Each row has a name. Each question is about the rows just above it. Places in a row count from 1.

[ 0.67 -8.75  6.29 -7.74 -7.18] : D
[ 0.51 -4.31 -8.47 -5.87 -3.49] : W
[ 6.68 -2.04  3.11 -6.29 -3.40] : H
Table of tags by key:
[-4.30] -> j739
[0.67] -> j583
[-4.31] -> j56
[-3.49] -> j552
[6.68] -> j868
[6.69] -> j835
[0.51] -> j62
[0.50] -> j655
Look up the entry of W at place 1 in the table:  j62
Which row holds [ 0.51 -4.31 -8.47 -5.87 -3.49]?  W
[ 6.68 -2.04  3.11 -6.29 -3.40] is in which row?  H
Whose row is [ 0.67 -8.75  6.29 -7.74 -7.18]?  D

[-0.56 -2.47  1.35  3.63] = G
[-0.23  0.00  1.40  3.77] = E
[-3.01 -5.14 -2.35  2.35] = J
[-6.81 -6.29 -0.47  3.63] = M
[-1.26  1.53 -0.99 -3.58] = R
[2.91 3.12 2.17 1.36] = P
[-0.26  0.50  0.08  1.39] = X
[2.22 2.74 6.21 9.06] = Q
[-0.26  0.50 -0.10  1.39] = F
[7.66 4.53 1.49 0.53] = V
[ 1.33 -0.55  1.16  3.32] = T
[-1.83  1.23  4.32  5.55] = B
Table of tags by key:
[-1.26] -> j89
[-6.80] -> j87
[-6.81] -> j996
[-3.01] -> j494
[2.22] -> j333
[-1.27] -> j138
[-0.47] -> j517
The tag of M, keyed by place 1:  j996
Whose row is [-3.01 -5.14 -2.35  2.35]?  J
Which row holds [2.22 2.74 6.21 9.06]?  Q
Which row holds [-0.26  0.50 -0.10  1.39]?  F

[-5.29  1.68  6.27  5.32  4.59 -8.39] = K
[ 2.24 -3.29  9.20  6.14  2.51  7.82] = L
[-4.78  3.34 -6.09 -2.45 -2.82 -9.43] = N
[-3.77  3.15 -7.52 -3.44 -4.13 -8.87] = U
[-3.77  3.15 -7.52 -3.44 -4.13  9.26] = Y
[ 3.88 -4.33 -6.01 -3.52  5.68  7.83] = S
Table of tags by key:
[6.14] -> j529
[-7.52] -> j518
[9.20] -> j126
[-3.29] -> j259
Join L by its entry at place 3:  j126
Whose row is [ 3.88 -4.33 -6.01 -3.52  5.68  7.83]?  S
[-3.77  3.15 -7.52 -3.44 -4.13  9.26] is in which row?  Y
Whose row is [-4.78  3.34 -6.09 -2.45 -2.82 -9.43]?  N
Whose row is [ 2.24 -3.29  9.20  6.14  2.51  7.82]?  L

[ 5.41 -6.02 -4.75  3.79  1.24 -1.06 -7.06 -0.10  4.78  6.78 -3.84 -0.30
  5.01  0.65  2.78 -4.01  2.02  0.89 -4.70 -4.51 -1.17  2.19  1.94 -0.80
  4.12 -0.96 -4.32  1.88 -1.08 -3.36 -3.18 -6.00 -2.94  3.66] -> Z
[ 2.14 -8.02 -1.27  2.61 -0.30  2.11 -6.62 -1.95  6.54  3.38 -2.93  2.70
  3.90 -0.93  2.52 -1.68 -0.23 -1.07 -3.15 -4.87  0.89  3.04  2.07 -3.15
 -1.39  0.92 -5.82 -0.04  4.39 -0.26 -6.32 -6.14 -2.14  1.71] -> C
[ 5.66 -6.56 -3.67  4.85  1.31 -0.44 -7.43  0.01  6.47  6.74 -3.15  0.32
  5.35  0.55  3.35 -4.52  1.93  2.58 -5.30 -4.25  0.09  2.28  3.45 -0.74
  4.15 -1.12 -5.37  2.25 -1.37 -3.31 -2.58 -5.32 -2.49  2.85] -> A
Table of tags by key:
[5.00] -> j578
[0.65] -> j182
[5.01] -> j553
[3.90] -> j828
Look up the entry of Z at place 13 in the table:  j553
Whose row is [ 2.14 -8.02 -1.27  2.61 -0.30  2.11 -6.62 -1.95  6.54  3.38 -2.93  2.70
  3.90 -0.93  2.52 -1.68 -0.23 -1.07 -3.15 -4.87  0.89  3.04  2.07 -3.15
 -1.39  0.92 -5.82 -0.04  4.39 -0.26 -6.32 -6.14 -2.14  1.71]?  C

[-1.16  0.77 -0.79 -3.11  1.57 -4.09 -2.54  1.21 -1.81 -5.60  2.87  0.37
  1.25  1.00  0.12 -0.48 -0.54 -1.41  3.89 -0.79 -0.13 -1.01  0.15  0.81
  0.54 -0.63  0.85  0.44 -0.51  1.36 -0.07  0.32  0.50 -0.84  0.19 -0.12
 -1.76 -0.44  0.08] : sodot
[ 1.30  1.45  0.22  3.98  1.75  1.52  4.16 -0.63 -5.57  3.02  4.15  1.99
  6.17  5.48 -1.92  3.17 -0.17 -0.62 -2.71  0.37 -4.96  1.58 -1.85  0.81
  0.23 -2.76 -0.50  0.04  2.47 -0.73 -0.43  4.90 -1.75 -1.55  2.60 -3.48
 -2.18  5.17 -5.44] : loro
[-0.53 -1.64  0.64 -2.95 -1.21  2.54 -4.10 -0.11  4.79 -1.84 -3.30 -1.49
 -5.70 -7.97 -0.04 -1.46  1.54  1.13 -3.59  0.49  3.69 -2.22  1.86 -1.81
 -1.55  1.53 -0.60 -0.42 -1.22 -1.18  0.28 -0.86 -0.01  1.66 -0.73  1.94
  2.25 -3.46  4.34] : Senu
[-0.51  1.69 -0.76 -0.12  2.02 -4.02  1.05  0.93 -4.09 -2.66  4.24  1.03
  5.10  4.18 -0.04  1.31 -1.20 -1.68  4.09 -0.78 -3.11  0.78 -0.63  1.54
  1.25 -1.82  0.90  0.50  0.14  1.45 -0.30  0.94  0.26 -1.70  1.12 -1.09
 -2.63  1.23 -1.82] : nur
[-1.83 -0.09 -0.83 -4.61  0.61 -4.21 -4.31  1.43 -0.18 -6.35  0.62 -0.25
 -2.13 -1.19  0.82 -1.83 -0.23 -1.16  4.29 -0.90  2.33 -1.79  1.09  0.51
  0.16  0.79  0.97  0.30 -1.60  1.42  0.17 -1.50  1.22  0.10 -0.91  1.26
 -0.35 -2.68  2.50] : Pidut
[ 0.35 -1.62  0.70  0.44 -2.17  3.37 -0.80 -1.06  5.86  2.99 -4.63 -1.66
 -5.24 -4.14  0.49 -1.72  1.06  1.97 -3.01  0.61  3.42 -0.43  0.71 -1.44
 -1.05  2.07 -0.67 -0.45 -0.50 -1.14  0.33 -2.77  0.19  1.73 -1.64  1.95
  2.77 -2.02  2.37] : Gok
tags:
[5.17] -> j750
[-0.61] -> j904
[-1.41] -> j585
[-0.62] -> j6
Look up the entry of loro at place 18 in the table:  j6
The row with [-1.16  0.77 -0.79 -3.11  1.57 -4.09 -2.54  1.21 -1.81 -5.60  2.87  0.37
  1.25  1.00  0.12 -0.48 -0.54 -1.41  3.89 -0.79 -0.13 -1.01  0.15  0.81
  0.54 -0.63  0.85  0.44 -0.51  1.36 -0.07  0.32  0.50 -0.84  0.19 -0.12
 -1.76 -0.44  0.08] is  sodot
Which row holds [-1.83 -0.09 -0.83 -4.61  0.61 -4.21 -4.31  1.43 -0.18 -6.35  0.62 -0.25
 -2.13 -1.19  0.82 -1.83 -0.23 -1.16  4.29 -0.90  2.33 -1.79  1.09  0.51
  0.16  0.79  0.97  0.30 -1.60  1.42  0.17 -1.50  1.22  0.10 -0.91  1.26
 -0.35 -2.68  2.50]?  Pidut
[-0.53 -1.64  0.64 -2.95 -1.21  2.54 -4.10 -0.11  4.79 -1.84 -3.30 -1.49
 -5.70 -7.97 -0.04 -1.46  1.54  1.13 -3.59  0.49  3.69 -2.22  1.86 -1.81
 -1.55  1.53 -0.60 -0.42 -1.22 -1.18  0.28 -0.86 -0.01  1.66 -0.73  1.94
  2.25 -3.46  4.34] is in which row?  Senu
Where do [ 1.30  1.45  0.22  3.98  1.75  1.52  4.16 -0.63 -5.57  3.02  4.15  1.99
  6.17  5.48 -1.92  3.17 -0.17 -0.62 -2.71  0.37 -4.96  1.58 -1.85  0.81
  0.23 -2.76 -0.50  0.04  2.47 -0.73 -0.43  4.90 -1.75 -1.55  2.60 -3.48
 -2.18  5.17 -5.44] appear?  loro
The row with [-0.51  1.69 -0.76 -0.12  2.02 -4.02  1.05  0.93 -4.09 -2.66  4.24  1.03
  5.10  4.18 -0.04  1.31 -1.20 -1.68  4.09 -0.78 -3.11  0.78 -0.63  1.54
  1.25 -1.82  0.90  0.50  0.14  1.45 -0.30  0.94  0.26 -1.70  1.12 -1.09
 -2.63  1.23 -1.82] is  nur

[-0.12  2.55 -1.98  9.60  4.00  4.21  0.64  0.81 -1.66  1.73] -> Buvuv
[ 2.63 -2.01  0.04 -5.36  6.45  1.52  3.99 -1.10 -2.50 -4.55] -> Ped
[ 3.10 -1.09 -3.32 -0.89 -0.93 -5.25  1.36  1.80 -2.94 -8.32] -> Rini
[ 3.10 -1.09 -3.32 -0.89 -0.93 -5.25  1.36 -1.55  3.01 -1.43] -> zasa
[ 2.63 -4.89 -1.89  0.81  0.01 -5.92  2.35  4.66  4.68 -3.59] -> Kadi
[-0.12  2.55 -1.89  9.60  4.00  4.21  0.64  0.81 -1.66  1.73] -> fug
[ 2.63  1.97 -0.57  1.34  4.00 -0.71 -5.14 -9.22 -1.34 -3.44] -> Leke
[-1.42  5.30 -4.04  1.93  4.00 -0.71 -6.10  3.31 -1.66  3.97] -> sete
[ 2.56 -5.38  3.67  3.76 -3.74 -0.71  2.33 -1.10 -1.66  7.15] -> ret
tags:
[-1.66] -> j635
[3.01] -> j810
[-1.56] -> j929
[-2.50] -> j689
[-1.55] -> j59
[3.00] -> j75
Join zasa by its entry at place 9:  j810
Whose row is [ 2.63  1.97 -0.57  1.34  4.00 -0.71 -5.14 -9.22 -1.34 -3.44]?  Leke

[ 1.15 -5.70 -1.78 -4.58] : defep
[ 1.38 -0.02 -7.01 -4.00] : fal
[ 1.38 -0.02 -1.78 -4.58] : nota
key -> tag
[-0.02] -> j693
[1.38] -> j226
[-4.00] -> j604
[1.15] -> j394
The tag of fal, keyed by place 1:  j226
Whose row is [ 1.38 -0.02 -1.78 -4.58]?  nota
The row with [ 1.38 -0.02 -7.01 -4.00] is  fal
Where do [ 1.15 -5.70 -1.78 -4.58] appear?  defep

[-1.12  6.66  5.13 -3.43] = midof
[-1.12  6.66 -3.15 -3.43] = lozo
[ 0.03  2.29  0.23 -3.70] = saz
[-9.27 -8.20 -4.19  6.66] = zavig
[4.99 6.83 1.44 6.04] = sep
[ 0.78 -2.93  1.34 -2.27] = leg
[2.17 7.74 3.40 4.23] = Geso
[0.03 2.29 0.23 5.64] = Bet
key -> tag
[2.28] -> j96
[-8.19] -> j710
[-8.20] -> j732
[2.29] -> j530
Look up the entry of zavig at place 2 in the table:  j732
Whose row is [ 0.78 -2.93  1.34 -2.27]?  leg
The row with [0.03 2.29 0.23 5.64] is  Bet
Whose row is [ 0.03  2.29  0.23 -3.70]?  saz

[-1.57 -0.75 -2.59 -1.71 -2.44 -1.71 -1.87] : kudi
[ 1.80  3.09 -0.62  5.78  0.16  5.78 -2.61] : baso
[-0.25 -1.82  3.09  1.22  0.92  1.22  4.67] : Kesod
[ 3.94 -1.34 -0.07 -1.32  5.14 -1.32 -1.68] : sazu
[-0.83  1.02  0.53  3.81 -0.01  3.81  1.52] : teval
[ 1.00  0.94 -2.33 -0.09 -0.46 -0.09  0.79] : Zov
[ 1.07 -3.96  0.29 -2.63  0.61 -2.63  6.69] : Dunud
[-0.34 -3.10 -0.19  2.19 -0.94  2.19 -0.48] : Fem
[ 0.36 -3.11  0.03 -0.14  9.11 -0.14  4.90] : loga
[ 2.89  0.36 -0.13 -1.28  2.59 -1.28 -0.12] : Difo
tags:
[3.94] -> j663
[-1.32] -> j27
[-0.25] -> j482
The tag of sazu, keyed by place 1:  j663
Where do [-0.34 -3.10 -0.19  2.19 -0.94  2.19 -0.48] appear?  Fem
Whose row is [ 3.94 -1.34 -0.07 -1.32  5.14 -1.32 -1.68]?  sazu
Whose row is [ 0.36 -3.11  0.03 -0.14  9.11 -0.14  4.90]?  loga
Whose row is [-0.25 -1.82  3.09  1.22  0.92  1.22  4.67]?  Kesod

